Which row each row swaps with, under one turn or mirror:
The rows were stretched afterwards, more along some directions than others.
miz: [  9   7  18  13 -10 -36 -13 -12  18  54 -10 -38  55  36 -31  16 -34]
geser: [ -3 -25  -7  -1 -50  14 -10   7   3  24 -21 -59 -22  -5 -12  23  22]
bef: [ -1   9   7 -44 -40   1 -47  11  -6 -31  11 -62 -19 -18   3 -22  -5]
neb: [-14 -14  10   8 -23  -6 -14  28   7  46   6  44   6  -1 -11   5  21]
boz: [-16   7   7  13 -15  14 -10  14   8 -38  28  13 -23 -40  19 -20  10]
lizom: [ -2 -10  21  -7 -18 -13  -9  23  15  43  10  50   8   2  -4   3   6]
pufig: [-11  17   5  -4 -43  -8 -35  17  19 -40 -15 -57 -37 -11   1 -33  16]
Mopir: [-16   3   8  20  -6  17 -11   8  15 -40  31  31 -31 -44   1 -29   6]
Kudo: [-22   4   8  15  -4  20  -4   0   0 -37  36  18 -35 -39   1 -19   7]
zove: [ -6   1  -3  21  44  -4 -27 -48 -49   4   1 -47  21 -22 -54  15 -29]
rosos: [-23   1   8  30  -1  12  -8   9   5 -32  22   3 -15 -48   8 -20   5]
miru: [ 14  15  11  13  -6 -31  -6 -11  22  40 -10 -22  38  35 -34  -3 -31]
bur: [-15  -1 -10  22  39   3 -26 -44 -44   7 -11 -58  13 -13 -57  22 -22]
pag: [-11  11   6 -30 -36 -13 -53  22  -8 -36  -4 -66  -3  -3  -8 -19   1]
Fakod: [-11   5  -9  18  42  -2  -4 -53 -49 -10  -9 -51  13 -18 -32  18 -16]
fezi: [-14  -8  23  -5 -27 -15 -35  30   6  45  13  46  14   3 -20   5   0]
lokip: [-23   0  18  19 -33 -14 -23  41   9  52   1  29  16   2 -31  15  17]
Nufuv: [ -3  25 -13  11 -19   1 -21 -22   3 -51 -21 -12 -49 -17   3 -40  -9]
Zipem: [ -5   8 -14  11 -53 -12 -34   1  13 -42 -13 -18 -46 -15  -5 -35 -24]
Pigi: [-12 -14   7  -1 -13   9 -14  -1   5 -46  34   5 -27 -48  15 -26  -5]
Zalig: [-15   7  22   7 -25  18 -22  17   9 -33  32  22 -31 -48  -3 -20   3]
noviv: [ -8  19 -10  15  31   5 -16 -36 -46   7  -6 -47  17  -3 -52  29 -21]
Lepub: [ -5   9 -11  22  44   3 -18 -50 -40  -6  -5 -40   6 -16 -55  16 -28]
vogu: [ 24 -13 -36 -24  28  -5  39 -67   3 -31  17   0 -17  -4   8  -9 -10]
Rep: [ -1   6 -26  10 -25 -11 -28 -19  -4 -45 -11 -24 -30  -7  -4 -33 -26]
Datar: [ -3  35  17 -15 -34  -5 -23  15  -7 -28   2 -67  -3   2  14 -30   1]
kuvos: [ -4  25  17 -23 -36   0 -47  10  -6 -30   5 -70 -19  -9 -21 -19  -7]
vog: [-10  38  22  11 -13 -25 -18   1  11  41 -19 -25  37  28 -51  11  -2]
dobe: [  6  10  -6  17   4 -33  -2  -3   2  41  -6 -36  55  36 -39  20 -15]
pekig: [-10   9 -19   9 -40  -5 -22  -7   0 -41 -27 -14 -43 -23   1 -27   0]
suru: [-10 -31  15  -5 -30 -21 -24  30  11  58  -1  26  23   2 -13  17   9]
reku: [-15  -6  12  -3 -16 -14 -16  28  10  49  -1  35  15   4  -6  17  24]
vagu: [-16  -1  22  12  -9  18 -21   5   4 -27  39  19 -24 -44  -1 -26 -13]
kaso: [-19  -4   8  -4 -30 -29 -31  40   5  29  -6  32  14   8  -5   6  25]
gonu: [-18  13  16  15 -10   8 -12   8   1 -45  30  14 -32 -42  14 -38  10]
gipuf: [-15 -11  11  -1 -19 -13 -16  34   9  45   6  38  10  14 -14  13  18]
Suv: [  1   2   8  21   4 -37  -8  -7  25  35 -20 -31  49  32 -32   3 -25]
damez: [  1  13 -18   9 -34  -5 -29  -8   3 -42 -18 -17 -46 -12  -7 -31 -18]

Swapped with lokip: gonu
Swapped with miru: kuvos
Swapped with Zipem: zove
Swapped with vogu: geser

